A single turn carries every row of the set below to another of its rows. Some are shown first; where does it send the rows asked next?
K410: [ 11.0   5.0  -4.0 -20.6 -21.3   2.2   8.4   6.2 -19.9  16.6 -11.8 -27.7
 -24.4 -11.9  -4.4 -41.8 -30.0  -9.6  -3.8 -12.1]
K763: [ -5.2   7.8   2.9  11.5 -13.2  -4.5 -13.5  -1.8 -19.4 -21.1 -40.2  16.6
  12.1   5.9 -18.0  -9.2  27.6   2.3 -12.5 -13.7]
K288: [-33.5  -8.1  -1.7  20.2  -2.2  -0.7  13.4  -8.4 -21.1 -18.2  -8.5  25.9
  -9.6   2.4  18.0  33.0   5.4   1.3   6.6  -4.3]
K388: [-16.1   4.5   4.7   6.1 -11.7  -2.7   6.5  17.9   8.3  26.5  27.4 -15.9
 -23.7   1.7  30.4   7.8 -29.2  -9.4   7.4  -8.6]
K477: [ -4.3   4.6   3.8  10.7  -7.6  -3.9 -14.4  -4.9 -19.1 -20.6 -44.4  16.9
   8.7   8.3 -22.5  -9.7  24.0   2.5 -12.8 -11.6]
K207: [-20.2 -18.9  -3.1  27.7   8.5   0.0  -0.6 -19.4 -15.9 -16.2 -31.1   9.9
 -18.3  13.2   2.7  31.3  -8.9   1.7   7.4   3.8]
K154: [-25.9 -25.2   5.1  11.9  14.1   8.8  16.2  -9.9 -16.2   3.0  -9.8 -22.7
 -44.3   0.0  37.9  16.4 -25.3  -3.5  -4.3 -11.3]
K939: [ 16.6   4.5   0.1 -13.6 -13.6   1.2  -4.9   7.4 -16.5  19.5 -21.8 -33.3
 -25.0  -5.9 -10.5 -35.9 -34.0 -12.8  -6.9  -6.3]
K943: [-16.0 -23.2  11.3  15.4  16.7  10.3   2.2  -1.2  -4.2  12.2 -14.9 -27.8
 -43.8   7.7  39.4  21.2 -19.3  -3.7 -12.9  -1.4]
K298: [-30.8 -18.2  -3.6  22.8   7.6   0.3   5.9 -21.4 -22.2 -20.6 -22.0  18.7
 -17.2   9.9   5.0  26.5  -9.8   2.3  13.8  -0.5]
K54: [ -5.1   7.5   1.5  10.8 -11.1  -6.7 -10.1  -2.5 -22.4 -26.0 -41.9  18.3
  16.1   6.8 -18.7 -10.2  25.6   3.0 -10.4 -14.6]
K594: [-27.5 -20.0  10.8  13.7   8.6   7.0  18.5  10.1  -5.6  11.4   0.9 -14.1
 -32.3  -1.5  48.4  23.7  -3.1  -4.0 -15.7 -15.5]
K786: [-13.6   2.3   9.2  12.8  -7.1  -3.9  -1.1  20.3  15.1  28.4  20.0 -16.3
 -29.7   4.2  29.9  10.0 -32.4 -10.4   5.3  -2.9]
K366: [-30.0  -6.9   3.4  23.4  -2.2   2.5   4.2  -0.9 -13.1 -13.0  -9.2  29.3
  -7.3   5.6  17.5  40.4  16.2   0.3   1.7  -2.7]
K413: [ 19.0  11.7   9.7  -2.3 -16.2   2.9 -14.7  28.5   0.9  33.0 -14.6 -32.4
 -17.0  -6.9  -3.9 -31.3 -13.3 -11.5 -18.9  -2.0]
K81: [ -4.5   3.6  -1.4   9.3 -11.7  -5.8 -11.4  -8.2 -23.1 -24.7 -43.3  13.5
   7.5   9.8 -23.4 -10.2  21.5   2.2 -11.0  -9.8]
K219: [-19.5   1.5   3.0   3.2 -10.6  -3.3   9.5  11.7   2.6  24.6  25.9 -13.8
 -25.5   0.8  28.3   5.8 -34.3  -5.8  10.1 -14.3]
K489: [ -6.3   7.1  -2.0  10.2 -13.5  -6.0  -6.7  -4.2 -28.5 -28.1 -36.8  20.2
  12.0   6.0 -15.6  -9.2  25.5   1.9  -9.3 -13.3]
K387: [-22.9 -11.6   7.2  33.6   9.0   2.5  -8.2  -5.7  -4.9  -8.2 -25.8  13.8
 -11.9  13.8   9.0  37.8   3.2  -0.1  -1.6   8.7]
K497: [ -0.5   4.7   0.6   9.8  -9.3  -8.7 -16.4  -6.3 -22.8 -21.2 -45.6  13.4
  12.6   5.0 -18.1  -8.4  19.9   3.9  -9.7 -12.7]
K914: [ -7.5   6.4  -1.5   7.9 -10.7  -5.3  -9.2  -8.3 -25.5 -24.3 -40.0  20.2
  10.8   0.9 -19.5 -12.6  21.4   2.8  -8.4 -15.1]
K95: [-20.5 -16.3   6.5  33.5   8.3   3.8  -6.6 -15.2  -9.5 -10.1 -30.8  13.4
 -13.0  16.9   6.3  38.4  -4.1   3.8   0.3   8.5]
K434: [ 18.9  16.8   1.6  -7.0 -13.4  -9.0  -3.4  17.0 -15.3 -15.5 -47.0  -9.6
   1.9  11.4 -22.8 -27.2  -5.5   4.0 -29.6  -8.1]
K325: [ 17.4  13.7   8.4  -6.6 -21.5   0.7  -6.8  34.5   1.6  31.3  -3.3 -27.2
 -11.6  -9.8   3.5 -29.1  -5.4 -12.5 -23.5  -6.5]
K369: [ 10.6  18.7  -3.9 -14.3 -21.4  -9.2  13.2  13.7 -26.1 -21.2 -35.2  -1.5
   1.4   1.5 -16.6 -32.5  -3.4   5.0 -20.3 -20.3]
K177: [ 13.4  22.3   1.6  -8.0 -15.2  -8.1  -1.9  27.2 -11.0 -14.3 -35.8  -5.5
  10.0   2.0 -18.5 -25.1   9.6   0.2 -30.6 -13.7]
K107: [-16.7   1.1   1.0   4.6  -7.8  -3.3   7.2   3.1   1.7  18.8  14.5 -20.8
 -33.4   5.9  22.2   3.8 -49.9  -6.5  16.0  -6.8]
K321: [  6.0  10.9  -5.0 -22.1 -23.4  -0.5   9.8  12.0 -21.3  15.1  -0.9 -24.0
 -23.3 -15.4   0.1 -40.3 -23.1 -10.3  -3.1 -19.2]
K377: [-10.1   0.9   9.0  11.0  -4.0  -5.9  -5.3  12.1  15.7  30.3  13.3 -20.2
 -29.6   8.4  23.3  11.6 -37.9  -7.9   5.9  -1.0]
K889: [-23.1  -9.1   7.9  34.5   4.2   0.5  -3.9   0.6  -4.0  -8.8 -14.1  20.8
  -7.1  11.0  16.5  40.2  13.7   0.9  -2.9   3.9]
K750: [-35.1 -14.2  -4.0  19.8  -1.1   1.1  13.4 -16.7 -21.9 -21.7 -15.7  24.3
 -14.9   3.2  12.8  30.7  -3.2   2.1  10.1  -5.2]
K967: [ 19.3   7.3   4.1  -8.5 -13.2   3.5 -11.2  17.7  -5.0  27.3 -19.1 -39.3
 -20.4  -4.0  -9.7 -34.1 -26.7 -13.4 -13.9  -1.0]
K11: [ -4.1   7.5   1.7   8.8 -11.5  -6.0 -12.1 -10.0 -26.9 -28.3 -45.1  14.8
   9.9   8.0 -20.5 -10.5  18.8   1.2  -6.1 -15.7]
K861: [  9.5  16.0  -6.5 -11.3 -18.4  -8.8  11.7  10.9 -23.6 -23.6 -41.3  -7.2
  -3.1   2.2 -21.1 -32.5  -7.1   2.5 -22.7 -14.9]
K672: [-12.7  -4.0   3.2   5.2  -6.9  -4.4  -0.2   0.4   2.5  24.8   9.6 -27.1
 -34.4   9.5  19.0   6.4 -51.3  -5.0  13.5  -2.2]
K65: [ 10.6  24.1   0.6 -11.5 -19.7  -9.7   5.5  27.6 -14.7 -16.7 -33.5  -1.2
  11.9   2.0 -13.6 -25.3  11.4   1.0 -30.0 -17.6]
K323: [-23.6 -26.1   8.4  13.2  14.7   9.7  11.2  -7.8  -8.0   6.2 -15.1 -22.6
 -45.0   5.7  36.3  22.9 -27.4  -4.8  -8.3  -6.7]
K25: [-24.8 -16.4   9.0   8.0   6.9   7.9  20.8   4.0 -15.3   1.5   3.6 -10.8
 -35.1  -6.5  45.1  18.8  -8.9  -2.9  -7.9 -17.6]
K146: [-10.9  -1.4   7.1  10.5  -1.6  -4.3  -5.1   6.4  11.4  26.2   6.4 -20.8
 -32.2   7.6  21.4   7.4 -43.0  -5.1   8.5   1.5]
K538: [-18.6 -21.1  13.3  21.1  15.9   8.1   3.3   7.9  -1.6  12.9 -10.8 -20.2
 -36.1   2.6  41.7  26.0  -9.9  -4.0 -17.7  -4.8]
K545: [ 13.0  15.9  -5.1  -9.3 -12.9  -7.2   0.7  14.6 -18.4 -18.2 -44.5 -10.1
  -2.7   8.5 -25.5 -28.9  -7.2   1.4 -23.3 -11.0]
K165: [  9.7  14.2   1.2 -12.4 -25.5   0.9   6.1  29.0  -5.1  27.1   4.2 -19.1
 -11.2 -15.2   4.2 -32.5  -2.5 -12.6 -16.9 -15.8]
K746: [-18.5   2.2   1.8  -0.2 -10.8  -5.1  14.2   3.4  -0.8  20.9  23.2 -14.5
 -28.6   1.4  27.1   1.3 -43.0  -5.6  14.3 -11.4]
K2: [  9.7  11.8  -2.9 -19.0 -26.5   3.9  10.7  23.4 -19.5  19.4   5.1 -18.4
 -13.2 -19.3   6.2 -39.2  -9.0 -10.3 -12.6 -21.0]
K109: [ 17.6  17.6   3.4  -4.9 -16.7  -7.7  -4.9  25.4 -10.0 -14.2 -41.2  -8.9
   2.2   6.4 -20.0 -22.2   3.3   5.0 -32.4  -9.0]
K179: [-26.1 -23.3   6.2   8.7   9.5   8.5  22.0  -3.4 -17.7   1.6   1.5 -13.1
 -38.9  -2.5  44.2  15.1 -19.6  -4.2  -5.5 -17.2]
K601: [  9.9  22.9  -5.1 -13.6 -20.0 -10.0  12.1  20.7 -26.0 -20.3 -30.3  -1.0
   3.0   1.0 -13.8 -30.3   2.6  -0.2 -27.0 -20.7]
K10: [-18.8 -19.3  14.5  17.7  11.2   8.1   5.8  12.2   0.4  11.6  -3.7 -17.2
 -33.1   2.9  46.7  28.2  -6.0  -5.7 -18.5  -7.4]

K672 turns into K107
K109 turns into K434
Where do these go?
K366 turns into K889
K967 turns into K939
K179 turns into K25

